One turn moves every row onto another: examples first, then more rows asked:
q206: [ 2.00  5.30  1.08 -3.82  0.53  1.14  1.16  0.19 -3.03  0.75  1.78  0.29
 -2.83 -1.15 -3.15  0.06  1.53  1.56  2.83  2.03  2.65 -2.86 -0.01  0.35
 -2.96  0.69  1.93 -3.58 -0.26  0.60]
q31: [ 0.90  1.98  3.15 -2.67  4.40  0.57 -0.01 -0.26 -2.74  0.96 -0.72  3.73
 -2.50  1.12  1.06 -0.28  3.63  1.22  0.41 -2.73 -3.53  2.44 -0.83  0.89
  0.03 -1.86  1.17 -3.95  0.61  2.26]
q989: [ 2.26  0.09  0.93  0.55  4.32 -2.10  2.84 -0.13 -2.49  1.50 -1.42  0.67
  3.77 -0.53 -2.71  1.41 -3.06  4.09  5.48  2.33 -5.90 -3.82 -0.81 -1.30
  0.98 -0.37  1.23 -3.93  0.00 -2.34]
q236: [ 2.66  0.01  3.02  1.81  4.27 -2.14 -0.16  1.14 -3.26  3.70 -0.64  1.38
  0.20 -4.94  0.36 -0.75 -0.87  1.36  2.56  2.16  1.14 -1.23 -1.85 -6.29
 -0.59  2.24 -1.15 -3.22  3.46 -0.64]
q725: [-0.74  0.67  5.49 -3.46  5.91  1.38  0.96  1.72 -4.11 -0.03 -0.48  3.21
 -3.12  0.59  0.82 -1.22  0.72  2.46  2.33 -4.29 -1.06  1.73  0.67 -0.31
  1.20 -0.04  0.93 -3.43  0.11  0.71]
q928: [ 1.13  0.59  0.49  1.16  3.55 -4.73  1.24 -1.47 -4.63  0.76 -1.15 -0.43
  3.57 -0.24 -0.97 -0.26  0.20  2.59  6.75  3.96 -3.83 -3.08  0.66 -1.70
 -1.59  1.59  1.03 -1.50  1.76 -5.47]
q174: [-2.38  0.42 -1.36 -3.30  3.54 -2.68 -1.48  0.21  0.70  3.94 -1.39  2.75
  2.15  0.77  0.04 -1.64  3.10  3.82  3.10  1.18 -4.78  1.86 -1.21  1.10
  1.23  0.09 -0.31 -0.66 -1.21 -2.08]
q84: [ 0.87  2.81  0.52 -3.13  0.59  0.01 -4.42  2.32 -1.82  3.94  3.16  1.53
 -2.17 -1.78  1.22  0.01 -0.67  0.15 -0.48  3.30 -0.82 -0.19  1.00 -1.24
  0.65  0.23  5.11 -1.06  0.94 -2.21]
q304: [ 2.12  1.05  4.27 -6.45  1.56 -3.00  1.44 -1.47 -5.77 -0.52 -2.34  0.78
  1.35 -3.22 -0.34 -2.68 -0.23  0.66  3.92  3.54 -0.14 -0.25 -3.78 -1.61
 -1.16 -0.92 -1.96 -2.77  2.31  2.29]
q212: [ 0.25  2.77  1.81 -2.42  2.27  0.70  2.73  2.12 -3.16 -1.23  2.41 -0.37
 -1.99 -0.95 -2.66 -0.13  0.37  2.85  5.91 -0.66  3.16 -1.88 -1.13  1.21
 -1.08  2.34  2.35 -4.00  0.49  0.69]
q917: [ 3.35 -0.81  4.19 -2.17  5.40 -1.20 -1.07  0.24 -3.11  4.73 -2.40  2.73
  2.86 -3.22 -3.24 -3.22 -1.93  2.18  2.63  1.63  0.72 -1.29  0.25 -6.29
 -1.58  0.67 -0.94 -1.46  0.37  0.38]
q10: [ 1.27  2.53  1.50 -3.22  0.21 -1.15 -2.86  1.47 -0.40  6.23  3.38  2.92
  0.14 -0.79 -2.38 -1.60 -2.31 -0.19  1.06  2.65  0.48 -0.64 -0.55 -1.47
  1.85 -0.35  4.19 -2.32 -1.77 -2.23]
q555: [-0.17 -0.12  5.47 -6.12  3.03 -1.72  0.35  0.25 -4.74 -3.06  1.09  0.12
  0.45  1.86 -1.33 -3.18 -1.85 -0.53  3.31  0.07 -2.80 -1.88  2.57  0.77
  2.26 -1.97  2.25 -3.74  0.02 -3.31]
q743: [-1.57 -0.93  0.50 -1.41  1.57 -5.13 -3.07  0.28 -3.08  2.02 -2.57  5.20
  1.07 -0.02  2.36 -0.62  1.23  1.79  1.62  2.10 -5.16  2.14 -0.51  1.22
  1.91  0.05  2.46 -1.33 -0.23 -3.63]
q891: [ 0.35  2.57  0.64 -2.05  2.38 -1.37 -3.88  2.96 -1.92  4.75  2.02  3.56
 -1.58 -2.46 -0.88 -1.52 -0.72  0.75 -0.80  1.58 -0.28 -1.69  4.49 -1.59
  0.74  3.05  3.54 -2.77  0.65 -2.54]
q459: [ 3.37  0.39  5.40 -0.96  5.57 -1.70 -1.73  1.30 -4.49  3.43 -0.44  1.03
  0.83 -3.58 -0.68 -1.54 -1.19  1.76  0.11  3.59  2.13 -0.76 -0.54 -4.80
 -3.17  1.96 -0.43 -0.19  2.85 -0.28]
q893: [-0.37 -1.24  3.59 -5.67  0.79 -2.31  0.87  0.34 -4.18 -3.09 -0.87 -0.26
  2.25 -2.22 -0.26 -3.75  1.22  0.40  6.45  1.67  1.43  0.53 -3.07 -0.17
  0.11 -0.37 -0.77 -2.38  1.56  0.45]
q941: [ 1.90  2.09  3.61 -5.73  4.55 -3.14  1.32 -1.61 -5.34 -1.20  0.86 -0.28
  1.59  2.24 -2.48 -2.06 -0.92 -0.02  2.79  1.02 -6.20 -2.49  2.65  1.81
  0.32 -1.55  2.24 -4.49  1.99 -1.34]
q697: [-1.14 -0.02 -0.47 -1.05  3.78 -4.11 -2.94  0.93 -1.48 -0.13 -1.16  2.63
  1.13  1.31  2.49 -1.35  3.06  4.39  1.66  3.05 -6.04  1.34  0.02  2.30
 -0.24  0.05  1.13 -0.28  0.81 -1.45]
q500: [ 3.81 -0.05  2.16  1.43  3.82 -3.03  2.01 -0.48 -5.33 -0.13 -0.69  0.06
  2.67 -1.46 -1.13  1.50 -2.16  3.82  5.73  3.83 -5.36 -2.67  0.55 -1.03
 -0.36  0.11  2.06 -0.88  3.84 -2.32]

q555 moves to q725
q236 moves to q928
q10 moves to q917
And these:
q31 moves to q206
q697 moves to q84

One turn moves every row onto another: examples first, then more rows asked:
q380: [-4.15  5.04 -3.62 -1.33  1.29  0.60  0.14 -0.30  0.06  0.66  5.25  0.82
 -2.80  0.22]
q431: [-1.90  2.37 -1.50 -1.53  0.40 -4.11  0.14 -3.16  2.10  2.90  3.48  1.54
 -4.69 -0.49]
q2: [ 0.48  2.04 -1.65 -4.84 -3.90 -0.64  0.42 -0.69 -0.16  3.45  3.95 -1.53
 -1.73 -1.87]
q971: [-0.66 -0.44 -1.69 -0.64  0.09  1.56  0.89  2.75 -3.18 -0.28  2.68  0.32
  2.46 -1.33]
q408: [ 0.02  4.41 -1.61 -0.11  3.50  0.12  2.89  3.37 -0.81  1.11  2.53 -1.93
  0.66 -1.76]
q696: [ 3.30 -0.23 -3.76  0.23 -0.87  3.41 -0.25  2.44 -0.97 -0.11  2.17 -0.22
 -0.66 -1.65]
q151: [ 0.26  1.44 -2.44 -1.32  2.47  1.58  2.09  0.62  1.93  4.38 -2.21 -1.86
 -1.23 -2.39]
q647: [ 1.54  4.48  0.80  0.14  0.73 -0.76  1.95 -3.19 -0.96  2.63 -1.26 -0.38
 -1.38 -0.30]
q907: [-1.47  1.10  1.70  1.39 -1.56 -3.26  3.11  0.43 -1.11  1.00  3.53 -2.13
 -0.44  2.26]
q179: [ 2.00 -0.71 -3.36  2.78 -2.61 -1.03 -1.10 -1.37  1.77  1.89  2.46  1.97
  1.42 -1.02]
q270: [-2.48 -1.47 -4.55 -0.92  1.65  1.53 -0.05  2.07  0.68  0.65  5.38  0.41
 -0.38  2.34]
q810: [-0.72  3.81 -4.21 -3.57  1.79 -2.04  2.11  1.39 -0.21  2.53  3.10 -3.11
 -0.65 -1.31]
q445: [ 0.35  1.05  1.88 -4.37  1.72  1.59 -1.88  0.70  1.57 -0.17  1.36  0.59
 -1.76  2.31]
q981: [ 1.20  1.17 -3.89  2.45  1.28 -2.87  0.26  2.99 -0.98  2.68  2.41  2.85
 -1.13 -0.50]
q585: [-0.38  2.13 -1.60 -2.82 -0.85 -0.78  2.08  2.50 -0.09  0.51  0.75  4.93
 -0.65  2.12]
q49: [ 1.35  5.31 -1.80  1.83 -1.96 -2.15  1.19 -2.62  2.76  1.97  2.07  0.29
 -1.48 -2.90]
q574: [-1.44 -0.92 -3.80 -1.94  0.35  0.86 -0.37  3.06 -1.04  2.06  2.71 -2.24
  1.57  1.81]
q785: [ 1.87  3.89 -1.72  0.27  0.28 -0.46  1.38 -4.10  1.91  1.95  1.16  2.36
 -4.67 -0.04]
q996: [-0.32  0.24  0.26 -0.38 -2.58 -0.63  4.12  1.58  0.11  3.92 -0.23 -1.40
 -3.88 -2.40]
q285: [ 2.51  2.64 -3.03 -1.00  3.11  3.46  0.81  0.75  3.41  2.44  1.41  0.04
 -0.12 -2.35]
q954: [-3.64 -2.61 -0.79 -2.06  0.54  0.76  0.51  3.26 -0.05 -0.73  3.88  0.95
 -1.08 -0.83]
q478: [-0.20  3.30  0.23  0.60 -0.45 -2.81  0.09 -2.20  4.67  1.90  2.77 -1.55
 -3.86 -2.77]
q368: [-5.14  4.11 -1.42 -1.21  0.40 -0.61  0.41  4.23  0.21  1.52  3.27  0.23
 -2.18 -0.72]
q3: [-2.85 -0.31  0.12  0.05 -4.27 -1.91 -0.85 -0.57  2.44  2.61  3.54  0.44
 -2.96  2.19]
q110: [ 0.27 -2.34 -2.86 -1.11 -0.37  2.57 -0.69  2.92  2.04 -0.37  3.33  0.31
 -4.22 -1.13]
q603: [-0.70 -1.19 -3.88  1.04  1.17  3.93  1.29  2.32  1.46  0.18  2.51  0.77
 -2.26  2.78]
q46: [ 2.08  0.11 -0.52  1.01  3.82 -0.59 -3.64  1.25  0.66  2.02  2.78 -1.49
 -2.27 -0.24]
q108: [-0.19 -0.43 -0.45  1.80 -2.80 -1.17 -3.59  0.06  2.08  0.53  3.11 -2.26
 -2.99  0.43]
q895: [-2.54  3.50  2.77 -1.30  0.16 -2.39  1.55 -2.60  3.48  1.07  1.72 -0.65
 -1.19 -1.91]
q726: [ 3.89  0.48 -0.13  1.53  0.42 -0.32  3.53 -2.35  0.70  1.51  2.75 -1.23
  1.30  1.23]
q409: [-0.92 -0.10  2.58 -1.22 -1.06 -1.47  1.74  0.57  1.52 -2.49  2.72 -2.07
 -1.85  2.19]
q661: [-0.48  1.98 -0.60 -1.22  0.41  1.86  0.14 -3.80 -0.15  1.70  7.10  1.10
 -0.97 -1.73]
q701: [-3.29  2.75 -1.93  1.09  1.77  4.16  0.18 -1.04  2.15  2.40  0.15  1.89
 -3.35 -0.62]
q242: [-0.82  5.35  0.75 -0.11 -1.62 -1.85  2.64 -2.76  1.66  1.21  1.16  1.14
  1.02 -1.97]
q218: [ 1.14 -0.44 -0.52 -0.23 -0.85 -1.24  4.35 -0.97  1.25 -1.10  1.97  2.14
  2.58  0.71]
q621: [-1.15  0.27  1.20  3.22  1.74  1.85  3.62 -1.74  0.05  2.17  3.06  1.20
 -3.20 -2.21]
q182: [ 2.46 -0.92 -1.70  0.08 -2.29  1.07 -0.43 -3.48  4.27  3.10  2.95  1.18
 -1.18  1.07]
q486: [-2.52  2.35 -2.76 -2.07  0.19  2.80 -1.88  1.71  4.39  2.69  2.02  2.30
 -3.08 -1.35]
q423: [ 0.41 -0.69 -3.26 -0.03 -0.05  3.44  0.86  3.43 -0.23  1.52 -0.21 -1.90
 -0.41  2.28]
q769: [-2.10  2.78  1.17 -1.64  0.94 -4.50  0.67 -2.29 -0.84  3.51  1.06 -1.09
 -1.27 -0.65]

q218 moves to q701
q285 moves to q3
And these:
q574 moves to q49
q981 moves to q661
q110 moves to q769

One turn moves every row onto another: examples first, then more rows asked:
q887: [-4.88  1.41  1.63 -1.93  1.94  2.64  2.55  4.19 -0.15  1.84  0.46  0.84
 -1.22 -0.03  3.91 -1.81  1.10 -0.43  3.31]
q871: [ 2.98 -0.70 -0.81 -5.27  0.84  1.00  1.67 -0.17 -1.05  3.33 -0.58  2.72
 -1.18 -2.69 -1.13 -0.88 -0.53  1.98  5.81]
q394: [-0.91  1.43 -1.00  0.62  3.66  1.40  1.71  3.79 -1.77  3.22  4.21  0.92
 -4.43  0.62  3.50  1.30  0.57 -3.94  3.29]
q795: [ 1.53 -2.33 -3.13 -4.36  0.01  1.13  0.52  2.59 -0.87  5.36 -1.05  0.73
 -2.10 -0.14 -3.37  0.30 -0.26 -3.69 -0.55]
q401: [-0.50 -0.65  3.45  0.93  1.39  2.46  1.74  1.63 -2.06  5.85  3.79  0.80
 -2.44 -1.01  0.11 -3.39 -0.43 -3.45 -1.12]
q40: [-2.55  2.36  1.65 -0.16 -0.38  2.71  1.42  3.76  0.30  1.45 -1.65  0.27
 -0.56 -0.65  2.51 -0.79  2.02 -1.14  7.45]
q961: [-3.14 -1.21 -0.45 -1.07  2.26  2.36  1.47  1.79  2.21  7.08 -1.09  5.91
 -3.36 -0.04 -0.37  2.90 -0.95 -1.60  3.17]
q65: [ 0.14  0.36  3.82  0.34  0.80  1.76  1.54  2.83 -1.96  5.24  2.42 -0.47
 -1.51 -2.25 -1.60 -2.65  2.29 -5.64  2.61]
q361: [ 0.80 -2.81  1.92  0.23 -0.84  0.65  0.89  5.69 -3.08  0.59 -3.46  4.45
 -0.82  0.35  0.76  1.33  1.21 -0.37  2.83]
q866: [ 2.00 -0.35 -0.35 -6.24  1.40  1.33  1.40  0.12 -0.30  4.59 -0.68  2.27
 -1.53 -2.95 -1.49 -0.67 -0.28  1.25  6.03]
q569: [-0.80 -1.85  3.05  0.34 -1.28  3.28 -1.52  3.95  0.22  5.80 -4.72  4.00
 -3.13  0.53  0.79  2.55 -1.40 -0.40  2.89]
q447: [ 2.92 -2.69 -2.90 -2.48 -1.68  1.95 -0.61  1.54 -0.96  5.50 -2.01  1.03
 -2.40  0.49 -2.76  0.39 -2.05 -2.21 -0.82]
q226: [-4.83  1.08  0.94 -0.92  1.90  3.18  2.67  2.81  0.23  2.39  1.11  1.77
 -1.79  0.58  4.52 -1.93 -0.61  0.82  2.10]
q779: [ 1.61  0.69  3.26  1.86 -0.45  1.82  1.16  1.89 -1.69  4.92  1.72 -0.18
 -1.21 -2.36 -2.14 -2.14  2.17 -5.45  4.40]
q282: [ 1.43 -2.60 -2.98 -4.07 -0.14  1.56  0.14  2.15 -0.68  5.88 -1.07  0.94
 -2.50  0.18 -2.93  0.26 -1.23 -3.07 -1.31]
q381: [ 1.50 -1.31  2.06 -6.57  0.72  2.45 -0.24  1.31 -1.23  5.14 -1.63  1.48
 -2.40 -1.99  0.44 -1.51 -1.96  2.73  2.65]
q185: [ 0.96 -0.75  1.71 -7.16  1.36  2.32  0.07  1.25 -0.42  5.82 -1.44  1.35
 -2.44 -2.45 -0.24 -1.11 -1.25  1.75  3.79]
q385: [ 2.89  0.12  1.93  4.55 -1.56  2.59  0.94 -0.60 -1.36  5.09  2.14  1.42
 -1.81 -1.29 -1.22 -2.08 -0.78 -3.03  3.21]
q756: [-2.38  1.50 -0.16  2.27 -0.48  3.92  1.62  0.39  1.17  2.65 -0.11  2.54
 -1.84  0.79  4.04 -0.96 -2.19  1.92  4.44]
q844: [-0.69 -0.21  3.94 -0.04  1.52  2.01  1.75  2.73 -2.11  5.63  3.23 -0.05
 -2.01 -1.69 -0.70 -3.19  1.25 -4.83  0.32]
q595: [ 3.62 -2.49 -3.10 -2.43 -1.97  1.21 -0.20  2.19 -1.42  4.10 -2.32  0.73
 -1.58 -0.04 -3.46  0.54 -0.53 -2.92  0.84]
q540: [-2.30 -1.32  1.56 -0.37  0.41  3.40 -0.55  2.49  1.85  7.51 -3.18  4.91
 -3.73  0.32  0.20  2.92 -1.70 -0.99  3.01]
q628: [ 2.55 -1.68  1.60 -5.52  0.14  2.11  0.09  1.04 -1.96  3.91 -1.52  1.96
 -2.03 -1.70  0.69 -1.72 -2.31  3.52  2.50]
q101: [ 1.14 -0.35  0.76 -7.05  1.60  1.89  0.74  0.70 -0.08  5.60 -1.03  1.69
 -2.09 -2.80 -1.06 -0.73 -0.53  1.11  5.14]
q803: [-1.23  1.58 -0.92  1.12  3.42  2.35  0.96  2.79 -0.74  4.88  3.97  1.13
 -5.31  0.88  3.78  1.61 -0.84 -3.39  2.94]
q946: [ 1.98 -0.46  2.03  4.19 -0.84  2.82  1.23 -0.76 -1.50  5.50  2.95  1.83
 -2.28 -0.80 -0.30 -2.62 -1.85 -2.20  0.96]
q698: [-1.57  2.38  0.92  1.59 -1.38  3.22  1.02  2.19  0.86  1.74 -1.93  0.96
 -0.83 -0.36  2.58 -0.38  0.72 -0.16  7.92]
q428: [-3.91  1.92  1.97 -1.60  1.00  2.54  2.06  4.60 -0.14  1.47 -0.73  0.22
 -0.74 -0.52  3.06 -1.34  2.23 -1.22  5.51]
q88: [ 2.03  1.32  1.17  2.83 -0.02  2.07 -0.85  4.74 -2.99  2.04  0.79 -0.51
 -3.96  0.81  3.69  1.57  0.42 -3.15  5.01]
q426: [ 0.15  1.31 -0.44  0.88  2.81  0.88  1.53  4.81 -2.87  1.68  3.39  0.34
 -3.70  0.49  3.42  1.14  1.52 -4.06  4.04]
q343: [-1.47  2.05  0.19  2.55 -1.40  3.71  1.12  0.76  1.21  2.29 -1.27  1.92
 -1.37  0.25  3.18 -0.49 -1.11  1.10  6.67]
q453: [-1.55 -2.14 -1.66 -1.13  2.63 -0.23  3.95  3.52 -1.07  1.89  0.16  6.41
 -1.03 -0.16 -0.34  1.77  1.62 -1.57  3.12]
q625: [-2.80 -1.53 -1.78 -1.37  3.21  0.92  3.32  2.21  0.93  4.74  0.30  6.62
 -2.26 -0.19 -0.59  2.40  0.44 -1.84  3.20]
q592: [ 1.40  1.26  0.47  1.89  1.27  1.23  0.44  5.21 -3.34  1.17  1.92 -0.20
 -3.52  0.59  3.47  1.30  1.48 -3.77  4.74]
q780: [ 1.76  1.46  1.25  3.30 -0.30  3.04 -1.63  3.69 -1.92  3.64  0.52 -0.28
 -4.81  1.09  3.95  1.93 -0.99 -2.64  4.61]
q98: [ 3.40 -1.69  0.57 -4.71 -0.03  1.56  0.77  0.47 -2.22  2.87 -1.18  2.53
 -1.46 -1.79  0.32 -1.62 -1.99  3.61  3.40]
q668: [ 0.44 -2.47  3.24  0.59 -1.80  2.18 -0.95  5.31 -1.84  2.96 -4.85  3.86
 -1.86  0.62  1.00  1.87 -0.24 -0.12  2.78]
q29: [ 3.59 -2.60 -2.97 -2.07 -2.16  1.64 -0.56  1.78 -1.26  4.74 -2.37  0.90
 -1.97  0.31 -3.04  0.54 -1.46 -2.35  0.10]
q543: [ 0.65 -0.79  2.65  2.60  0.38  2.84  1.56  0.20 -1.79  5.80  3.69  1.59
 -2.60 -0.74  0.25 -3.14 -1.75 -2.39 -0.86]
q324: [ 0.64  1.63  0.71  3.01  0.68  3.48 -1.38  2.72 -0.82  5.18  1.39  0.29
 -5.57  1.27  4.08  2.06 -1.97 -2.45  3.88]
q951: [-0.03 -2.69 -0.10 -0.44  1.00 -0.32  2.88  4.94 -2.80  0.20 -1.36  5.52
 -0.50  0.05  0.20  1.32  1.89 -0.96  2.98]
q525: [ 2.23 -2.32 -3.18 -4.07 -0.48  0.84  0.58  2.72 -1.19  4.61 -1.39  0.62
 -1.64 -0.35 -3.64  0.36  0.30 -3.88  0.37]
q731: [ 3.09 -2.32 -3.22 -3.25 -1.26  0.81  0.28  2.56 -1.45  4.11 -1.92  0.58
 -1.43 -0.29 -3.69  0.48  0.20 -3.58  0.91]
q890: [ 2.76  0.58  2.43  3.58 -1.44  2.17  0.93  0.48 -1.38  4.87  1.58  0.54
 -1.33 -1.99 -1.97 -1.88  0.86 -4.40  4.66]
q837: [-3.77  1.10  0.20  0.77  0.90  3.66  2.32  1.21  0.74  2.71  0.85  2.53
 -2.06  0.98  4.59 -1.47 -1.99  1.81  2.59]
q716: [-0.58  1.65 -0.17  2.09  2.12  3.23 -0.35  2.33 -0.32  5.69  2.83  0.88
 -5.72  1.15  4.00  1.94 -1.90 -2.80  3.13]
q524: [ 3.53 -1.26 -0.50 -4.60  0.23  1.10  1.42 -0.04 -1.87  2.62 -0.74  2.85
 -1.07 -2.16 -0.45 -1.28 -1.29  3.03  4.73]
q840: [ 2.06 -2.67 -2.86 -3.21 -0.87  1.91 -0.26  1.73 -0.74  5.96 -1.48  1.02
 -2.64  0.42 -2.67  0.34 -1.93 -2.47 -1.43]

q716 moves to q803
q628 moves to q381
q29 moves to q447
And these:
q844 moves to q65
q756 moves to q837
q951 moves to q361

